Rotation paths and how fast each direction turns (degrees each step)
Each turn is a multiple of 5 degrees from 10 to 175, or 0.
Each row of a path follows its step; steps can be skipped.
path 1
step 1: [ 19   7  -2 -11 -12  -3  -2  20   0   6   1   1  -4 -14   0   0   6  -9
 -13  25 -11  11   8  -1   4   4  -2 -14  13   1 -16  -3  -1 -13  -7  -1
  -2  -2  -1  12   3  -3   7   3   6 -10  -7 -10  10]
step 7: [  4 -14   2  -5   2  -4 -25 -10  10  -3 -10   3   8  -4 -10  -9  11  -4
 -11  14  10 -14   1   7  16   7  -3  -4   7  13  -2  -2  -2  16  -3   5
   0  -5  21   2  10   8   6  -3  -7 -11  -6  -3   1]
step 8: [ -7   6  -4   5 -14  17   7  -5  10  -4   6   5   2  -5  12   7  -9 -14
  -4  11   6   6   5  -3  -3  -3   9  -4   7  -2 -13 -11  -8   0   6   0
  -7  -5  15 -23   0  19   8   4   2  -5  18  18  -5]
step 21: [-14  -8   6   0  -4   7   2   8  -3 -11  11   5  -6  -3  25  -3   3 -12
  -9  -1  -1   7   3 -17   4   0 -20  -8   2   8  11   7   8   1  12   6
  -9  13  17 -12   2   5  -5   6 -13   5   3  13  -8]
step 24: [-12   3   9  -4  -7  16   9  -1   2   5  13   5  -3   8   0   7  -7  -5
 -11  15  -8   2  12 -10   6   2   4   1  10   6   2  15  -5   4  -6  11
  -1   4  17  17   4  19 -10  24  -3  -6   7   2   0]
step 25: [  2  10   9 -14   1   9   0  -1  20  10   4  -6   6  -5  10  -3  11  -2
  -8 -13   6   2  -8   0   5   1  -7  -4 -15  -1 -13  -2   5  -5   7   3
  -1  -8  31 -13   0  -3  -1  10   0   3 -18 -15  -5]
step 29: [-17  -1   7   5 -10  12   6  10  10  -1   5   5   8  -3   3   6  -8   7
 -10   9   2   0   1  -2  26 -16  -5 -15  -5  -6   7 -16   7   2   0  15
  -4  12  14  -9   1  13 -15   1  -7   5   4   5  -7]
step 31: [  5  17 -17   6  11   8  -4  -1  11   2   9   3  -2 -16   0  -3  -5  -6
  -9   2  -2  -4  20   5   2  -3  10 -18   3   9 -15  -7   6  -8   0 -23
   6   8   8  12   1   3  -2  -7   2   5 -16   9  -7]
step 32: [-11   4   9  -6   2  -9  13   1  -2  -3   7 -14   4   8   3  11   1  -1
  -7  11  -7   9   1  -5  11   4 -10  -2   6   7  14 -11   1  -3   1  12
  14   4  14  21 -15  25   3   7   1  -5 -10  10  -8]
[-2  2 -3 -1  2 -2 -1 -3  3 -2 -3  1 -4 -4 -6  3 -2 -4  1  2 -2  4  3 -1
  0 -1  4  2  5  0 -1 -2 -3  5 -1 -2  1  0  0 -3  1 -4  3  0  3  2  2  1
 -1] | 95
[-6  4  6 -1 -1  0  1 -1  0 -2 -3 -3 -3  4 -7  1  0  2  0  1  2 -2  2  1
 -1  0  1  1  0  2 -2  1 -1  1  1 -1  2 -1  0  5  2  2  1 -3 -6 -3 -2  2
  1] | 85
[-1  4  1  1 -2  1  2 -1  2  1  2 -1 -1 -1  0  0  0  1 -2  2 -1  1  1 -3
 -3 -2 -3 -4 -8 -5 -1 -3  4  2  0 -4 -1 -1  0 -6  2 -2  2 -2  0 -1 -1  3
 -4] | 170
[-4 -3 -5  2 -5 -1  2 -3 -1  1 -2  0  2  0 -3  3  2 -1  0 -4 -1  3  0  0
  3 -3 -4 -2 -1  3 -1  3  0  1  0 -1 -3 -1 -7 -2 -2  1 -1  2 -4  3 -1  0
  2] | 60
[-1 -1 -3 -1  4  3 -2  1  5  1 -3 -3  5  2  1  5 -5  3 -2 -2  1 -2 -2 -2
 -2 -4  4 -2  2 -1 -2 -1  3  3 -1  1 -2  0  0  1 -3  3  2 -3  1  0 -2  1
 -2] | 20
[-6  1  2  1 -1  4  1  1  0 -1  3  4  5 -3  1  8  2 -1  0  1 -2 -4  0 -2
 -3  3 -2  3  0  1  4 -1 -2 -1  1  1  4 -1 -2 -1  0  1  1 -1  2  0  1 -1
  2] | 135
[-5 -3  1  4 -3 -1  2  4 -4 -1  2  5 -2  1 -2  1 -3  1 -3  4  0  2 -1 -3
  1 -1  4  0  1 -1 -1 -1  1 -4 -1  2 -4  2  0  2 -2 -2  4  3  2  1 -4  1
 -2] | 140
path 2
step 3: [  4  -5  -7   3  -7  -2  -7  -7   0   7   3  -8  21  11   5 -10   2  -7
  11   7   5 -11  -9   7   6  -7 -11  -1  15  -7   5  -9  18  -1   2  -8
   2  14  -3   6  -8   2   2 -11  -6 -12   6  -9   3]
step 4: [ -3  -7   7  -4   2  -8  -2   4   0   3  -3  -7  -2  -5  22  -6  -7   1
  -8  10  -4  -9  -8  -3  -6   8  -9  16 -11  -3  10   5  -4  -7  -1 -16
   5 -10  -2  -4   1 -17  13  10 -11  -6  -9  -5  -7]
step 15: [ 13   8  10 -13  -2   1   6  -4 -10   8   6   1  -3  16   0   8  -3   2
   7   0   0  -9   2   5 -15   0 -11   8  -7  -9  12  -5   3   3  12  12
 -11  -3   0  11  -3  -9 -13   4   0 -11   0 -16   6]
step 18: [  2   8  -6  -1   5  -1  -2  -3  -4   8   3  -9   3  -4  -3   0  -5   7
  14   5  -3  10 -21  -1 -24   6   0   7   3   2   4 -13   5  18   1   7
   2  -8  -2 -10  14 -13  -6  -4  -6  -5  11  -1  -4]
step 22: [ -7  -7   0  20   3   4  -3  15   1  20  -8 -14   1  -8  11  -8  10  -7
  -6   8  -1   2   2  -1  -1   7   1   5  10 -11  -8  -9   6  -6 -16  -5
   2  -3   0   3 -10   4   2  -4  -6  -2  -8 -15   7]
step 23: [ 16  18  -3  -4   0   5   5  -2   6  15  -1  -1  18   8   1   1   6   8
  -3  12   7  -8  -8   5  -7  13  -4  10 -17  -4   7   4   5   4 -11  -6
   2  -7   2   6  10 -12  -8   7   1  -4   3   5   3]
step 24: [ -4   0 -12   5   0   5   2  -2 -13 -10   0  13  -2   1  14   8  -3   8
  15  17  -1  -1  -5  -7   4   2  -4   6  13 -16   3   0   4  -5  -1   2
  17   6  -4 -12   8   0  -9  -5 -19   4   1   0  -6]
step 28: [  2  -3 -16  -2   4   0  -2  20   1   8  -4 -12  21   5  -4   4  -7  -8
  -6   3  -8 -22   2   5 -11  -4   7   4  -6  -9   3  11  -2   0   7 -10
   1   3   7   6  -1  -7  -6   8 -12  -5   2  -9   4]
step 32: [  5  -2  -1   5   5  16   7  -4  -6   0  -7   7  -8  -4   2  -1  -8   0
  19   2   2   2  18  -1 -10  -1 -18  -3   0  -5   7   6  -2  -1   1   0
   2  10 -13  -3  15  12 -13  -8  -7  -6   4 -12  10]
[-2  1  3 -1  3  0 -2  0  4 -1  1 -2  3  4  3  5  1  1  0 -3  3  2  3 -5
 -1  1 -3  3  1 -4  0  3  1 -2  5 -6 -1 -1 -1  2  1  1 -2 -2  0  2  5  0
 -2] | 90
[ 6 -3 -2  1 -1 -3  0  1 -2  2  0 -4  1  3  0 -2  3  3  1  4  0 -2 -1  1
 -3 -2  5 -3 -1  3 -1  3 -1 -1  4 -3  2  0 -2 -2  1  0  0 -2  3 -3  3  5
 -6] | 145
[-2 -2  1 -1  1  1  1  2 -2  0 -1 -4 -2 -1  0  2 -5  3 -4  0  3 -4 -5  1
  2 -4  1  1  3 -3  0 -7 -2 -1  5  1  0 -3  3  0 -3  0 -1 -4 -3 -2 -1 -1
 -3] | 120
[-5 -4  0  0  2  2 -2 -2  0  4 -1  2  2  2  0  2  3 -4  2  0 -1 -2  0 -4
  1  3  5 -5  2  1  0 -1  0 -2 -1  0  5  0  5  4 -3  2 -2 -2  1 -1 -1  0
  0] | 130
[ 3 -4  5  0  2 -1  0  1 -2  1 -2  3 -5  2 -4 -3  0  1 -3  0 -1  4  1 -4
 -2  0 -2  1 -3 -1  0  0  0  0  1  2  1  3 -4  4 -7  2 -1  2 -2  1 -1  3
  0] | 70
[-1  0 -1  3  4  2 -2  2 -4 -1  2 -3 -2  0  3 -2  3  2  1  1  1  1  3  1
  4 -6  1  3  1  1  3  0  2  0 -1  0  1  4  0  4  1  2  5 -6  0  2 -2  2
  4] | 135
[ 0  0  4  1 -2 -2 -3  1 -1  3  2 -3 -2 -9 -4  1  4  3  0 -3  1  3 -1 -4
  1  3  3  2 -2 -2 -3 -2  0  1  0 -2  1 -1  0  1  4 -3  0 -1  3 -3  0 -2
  2] | 85
path 3
step 4: [-10   7  10  -9 -10  -2  -5   6  21  -8  11   8  -1   0  10 -15   2   1
  -5   5  -1  -3 -15  -6  -1  -6  10   9   8  -7 -20   3   5   8  13  12
  15  15  -7   2 -12  11  -1  -1  -8   1 -11 -17  11]
step 11: [-11   7   5  -1 -11   0  -1  -4  18   6   1  15  10   7   0  -8  -4   3
  -3 -11 -25  -9 -16 -14  -8   0 -21  -9  22   2  -2  11   0   5   6  14
  11  -1   3  -1  -5   7  -3  -4  -7  -7   3   1   4]
step 16: [-10   6  -2 -13  -4   6   5  15   4  -3  18   9  13   2  -6  -7  10   6
 -17  -7  -1  -8  -5   3  -6  -6  -4  -4  16   1  13  19   3  17  18  20
  15   1  -3  -7  -5   2   0   5  -9   9   4  -1  -3]
step 19: [-11   0  -3   2 -19  -6 -16   1  -3   3 -11   9   3   5  -1  -2 -10  10
   7  -4 -12  -4 -12 -10 -14 -11  -4   8  19   2  -3   7  -2  13  13  14
  18   2   5  10  -4   8  -4  -4 -14  -2  -5 -21  -1]
step 22: [ -3 -16  -1   1  -5   4   2   0  -3  10  10   5  -5   5  12   6   3   0
   0  23  -3   1  -8 -14  -6  -1 -19  13   5  -8  -7  -2   2 -15  13  17
   5   6 -17  12  -2  11   7   3 -14   4   6 -21  -1]
step 26: [  7   2  -2   7  -8  -6  -8  14   6   5  14   2   2   6   4   0   8  -3
   4  11 -26  14  -8  -8   6  -3 -10 -14  13   5  -7  18  -7  12   9   9
  13  -7  -7  14 -16  14   4  -7  -5   5   4  -2  -2]
step 27: [  3 -10  -9  -4 -13  -2  -8  -6  13  14  -5   5   4   4  10  -8 -13  13
  -1  -2  -6 -14 -14 -16 -11  11 -17   7   9 -11  -7   1  -1   1  10  20
   9  -1   5   0   3   5   5   3 -18 -12   1  -6  10]
step 30: [  2 -15   6   7   1   5   2  -1   2   5  18 -15   9   3  11  11 -11  -4
  -4  10  -8   8 -12 -17  10  -6 -21  22  -2  -2 -12   6   3   5   2  14
  10  -2  -9   4   4   1  16   1  -3  -1 -10  -9   0]
step 31: [-16  11 -12  -7 -16   9   1  26   6  -3   0  -1   0   3   4   4   7   6
   6   4 -10   4 -14  -8  12   1 -14  -9   8  -9  11  10  -2   0  12  22
   8   4   0  -6  -2  11   8  -7  -4  -7   9 -13  -1]
[-1  1  2  2 -1  1  0 -4 -1  0 -4  1 -1 -3  5  1 -1 -1 -4 -1 -1 -2  2 -4
  1 -4  2  2 -2  4  0 -1 -3 -3 -2  3  2  3 -1 -1 -6  1  3  0  3  1  1 -1
  7] | 45
[ 1  1 -4 -3 -4  4  1 -2  3  1 -3  2  1 -2 -2 -2 -4  3  3 -1 -3  1  0  0
  0 -2 -1  3 -3  1  0  2 -1  3  0 -2 -8  1  5 -2  1  3 -2 -2  3  0  0 -4
  0] | 175
[ 0 -2  0 -2  0 -3  0 -5 -5  1  0  1  0 -3  2 -1  2  3  2 -1  0 -1 -2  2
 -1 -4 -4  0  0  1  0  0  1  3  0  5 -1 -3  3  0 -6 -1  1  4 -1  0  2  5
 -6] | 135
[-4  2  2 -3  2 -4 -5 -5  5  1 -3  0  1  2  3 -2 -2  3 -2  5 -3  1 -4  0
  1  1  1 -1  0  4 -2 -5  0  2  2 -5  1  0  1  3  1 -1 -1  3 -2 -2 -2  0
  0] | 45
[ 0 -3 -6  4 -1 -6  0  2  0  2  0 -1 -4  3  4  0 -1  1  0  5  2  5  3 -2
  4  0 -1  0  0  0 -1  1  1 -2  1  3 -2 -3  2 -5 -3 -1 -2 -1 -1 -2  0 -2
  1] | 85
[ 2 -2 -2 -5 -2  0  2 -1  4  6 -2  3  1  1  2  1  6  0 -3  0 -2 -2  4  0
 -2  7 -2  0  1  1  2  2 -3 -5  1  1 -2 -2 -4  1  0  1 -2  3  0  1  2  2
 -1] | 70
path 4
step 1: [  5   2   1 -13  -8 -15  10  10  -2   8 -14   5  -4   5   8   8  -7 -10
  -5  -1  -4  -6  -6  -4  -2   6 -14  -3   2   8  -7   4   8   6   0 -10
   8 -12   5  -6  -8   3  16 -19  -8   3 -11  10   2]
step 4: [-12   7  -7   8  -2   0  -1   1  -3 -13   6  11   2   4 -18   6  -2  -2
   2  -7   4   6  -7   0   3  11  -8   2  -3  11 -17  15  -2   4   7   5
   0   6  -4  -9 -11   5   5   9 -22   1  -7  -2 -15]
step 9: [  4  -8  -5   2   0   7 -10   4  -6   1 -14   6 -12  -3  -6  23  15  -3
  -4   9   0 -17  -8  -3  -3   3   6  15  -6  -2   4   2  -3   3   7  -9
  -3  18   2  -2   3   2   8  19  -3  -3   9   2   5]
step 10: [ -2  -2  -1  -1  -7  -2   8   2  -4   1   4  12   1  13   4  22  -8  -5
 -17   4   0  19  -5   1 -12  13   4   2  -3   4   9  -1   8   8   1  -8
  -3  14   1 -20  -3  -1  -4  -5  -7  -4 -11   5   6]
step 18: [ -3  -3  -2  -1   0 -14  -8   6 -11   2 -13   6 -11  -5  15   3   9   6
   2  -4  -7  -8 -13  -1 -10  14  -3  10  -1  -3 -19  -5   4  12   8   5
  14 -12   7  -3   5   8  12   6  -3   1   9   4  -9]
step 22: [ -3   2   7   3  -4  -5 -11   3   4   3  -8  23  -7 -14  -1   5   2  -9
 -13   1   6   6   5 -10  14  13  -8  -2  -8 -10 -11   1   4   4  -5   0
   7   3   3  -9   3   2   7  12 -12 -14  14   9   2]
step 23: [ 12   6   9  -5 -18  -8   9  17  -3   6   6   8   5  10  -1  15   4  -2
  -6  15  -5  -4  10   4  -4   0   1 -11   5  -3 -13  -2   4   8  -6 -10
   7   6  -5 -11 -10  -8   3  14  -3   5  -5  -3 -12]
step 24: [ -1   6  -4   9 -24  -9  -4   7   2   0  -6  14  -2   9   5 -10  -3   3
  -6   5   8 -11 -14   4  -1   5 -13  -3   6  14  -8   5   2   3   0   7
  -8  -3   3 -10  11   7   8  -6   7  13 -15  -3   0]
step 25: [  0  -1 -12  -2 -10  13  -8   4   0  -5  -1  14 -12  10   2   4   1  -1
   5  12   9  -2 -11  -2  10 -20 -11  -6 -14   3  10   9   1   3  18  -5
  -2   1  -2   8   7   3  -1  16   4  -3   7  -4  -9]
[ 1 -9  0 -1  0 -2  1  1 -5  1 -2 -3  0  4 -1  2 -1 -5  3  2  2  2  3  4
  1 -2 -1  1 -2 -4 -3 -1 -1  2  3  2  1 -1 -3  2  1  0 -2  4  4  1 -1  1
 -1] | 160
[-2  1 -1  0  5  1 -3 -5  0  1 -3  0  1  2  0  3 -2  0  0  1  0 -2  1  3
 -3  2 -3  4 -1  1  0 -1  2  0  2 -6  5  2 -1 -2  0 -1 -1 -7  4 -4  1  0
 -2] | 40
[ 2  3  2  1 -1  0  1  0  1 -3 -8  4  1 -2 -1 -2 -5  1  1  0  0  1  4  4
  4  0  2  0 -1 -1 -2  1  0 -1  1 -1  4 -3  0  1 -1  1  6  1 -3  1 -2 -2
 -4] | 20
[ 4  0  0 -1  4 -6  1 -1 -4  3  1  2  2 -4 -1 -3 -1  2  6 -3  0  2 -3 -3
 -1  4 -4  2 -1  0  0 -1 -4  1  0 -2 -2  1 -2  3 -1 -2 -1  1 -3  0 -1 -2
 -3] | 25
[ 3 -2 -1  3 -1  1  2 -2  2 -1 -2  0 -1  0  0  1 -1 -4  3  3 -6 -5 -1 -4
 -2  0  5  1  1  2 -4 -1  0  1  2  1 -2 -1  2  0 -4  0 -4 -2 -4  0 -2  2
 -5] | 130
[ 2  2 -1  2 -1  3  3 -1 -4  2  1  1 -2 -3  1  0  2 -2  2  5  2  2  2  2
  0  1  3  3 -1  3  0 -3  3  5 -3  1 -2  0 -2  2 -1 -1  6 -3 -2 -1  1  4
  5] | 35
path 5
step 2: [ -2   6  -1  11  -9   3  -2  -9   5 -11  -7   2   7  -9   4   8   6   8
  -3  -2  12  -2  -5 -14  21   9  13   6  -6   6  14   0   4  -1   3  26
  12   3  -1  -6 -12 -10  -2   7  -5   1  -6  -8  -9]
step 5: [ -6   1   9   3   3  11  11  15   0 -14  -5   5  -8   6   2 -11  -1  -2
  -3   2 -15  -5  14 -10   3  -6   6  -2   0   1   3   1  13  -2  -2 -11
   1   4 -13   2   4  22  21   1   5 -14  -2   1 -16]
step 8: [  0  13  -3  -6 -10  -7   5   7 -14 -15 -15   1  -7 -17   0   7  -4  -2
  -6   4  -7   1  -1  18  -9   4   3  10  -4  -1 -12  -5  -5  22  -2  11
  -1   5  -4  -7  -1  11 -14 -12  -5  10  -2  -2   8]
step 13: [  6 -13   8 -17   7   9   6   9   4  10  11 -17   5  -8  10  12 -12   7
 -16   7   8   4   0   9   2  -1   4  11   0 -11  -7  -6   2   3  -4 -14
   9   3  13  -1  -1   3   0  -8  -7  15  -6   2 -11]
step 20: [  3  15   3 -16 -12   0  14   8  10  -7 -19  -4  13   8  -8  -3   2   1
  -9  -6   0   4   2  -7  -9  -4  -4   0  -6  -6  -9   2   8   0  -4  -4
   1   7 -21 -12  -1  12  -3  -5 -12 -13 -14   4   0]
step 26: [-10 -10  -5  -6   1   0   0  13  11  12 -12   8   1   1 -14  -4   6 -20
  -1  -3   4  -3   3   2   2  -3   2 -15  12  17   5 -15   2   6   0 -10
 -15 -16   3 -10  -6   5 -12   6  -2  10   3   0   7]
step 29: [ -9  -5   4 -12  -2  -1   6   3  -8  16   2 -24   7   0  -2 -16   1   8
  -7   1  13   0  -2  -3  -6  17   3   0   8  -2   1  12  -5   1   8  19
   4   4  13   8 -12   0   7 -10  16  -7  -2   1  10]
step 31: [  2  -7  -8   1 -13   2  -6   3   1  12   8   8  -2   7  11   0   4  -6
   3  11 -11   4  12  -3   4  -6  -1   4  -5 -17   2   0  -3   5   5 -16
  -7   1 -18  -3   5  -8 -13  14   7   8  24 -10  -7]
step 33: [-12   7 -16   0   0 -20  -4   0 -11 -23  -3   0   2 -14  -8   7   6   1
   2  -2   6   1   2 -11   0   9   4  12  -6  15   2  -7  -6   5  -8   2
   8  -1  18   2  -3   1  -7 -13  14   9  -6   3   1]
[ 5 -1  0  0 -1  1  0 -1  0  1  0 -1  1  3 -3 -2  3  2  1  4  2  0  1  1
  4 -4  0  0  1  4  1  5 -1  2  3  6  4 -3 -4  3 -1  0  5  0 -3 -2 -1  0
  0] | 145
[-1  0  4  2 -1  1  0  3  3 -3  0 -3  4  4  8 -2  0  2  1 -2  2 -4  3  3
  1 -5 -3  1  0  1 -2 -3 -1  1 -2  2 -1 -1  2  1  2 -1  1  0  3 -1  3 -2
  4] | 60
[ 0  5  2 -6  3 -3  2 -1  0  1  0  1  0 -2 -3  1  1  2  2 -5  1  4 -1 -3
  1 -2 -5  2 -3 -1 -1  2 -4  2 -3  2 -1  3 -1 -1 -3 -4  1 -3  3 -2 -1  0
  4] | 85
[ 4  2 -4  5  0  0  4  2  6  1  3  0  0 -3 -5 -2 -2 -2  6  1  2 -1  1  2
 -3  1 -2  0  0 -1  2 -3 -2  2  1  3 -5 -2  1  0  3  2 -2 -3  1 -1  2  1
  1] | 95
[-3  3 -1 -3  4 -2 -1 -6 -2 -2  4  0  4  2  1 -4  1 -2  2  0  6 -1  1 -1
  0  2 -1 -4  4  0  2 -3  0  2  0  1  0 -2  6 -1 -3  0  1  0 -1  0 -1 -2
 -4] | 95
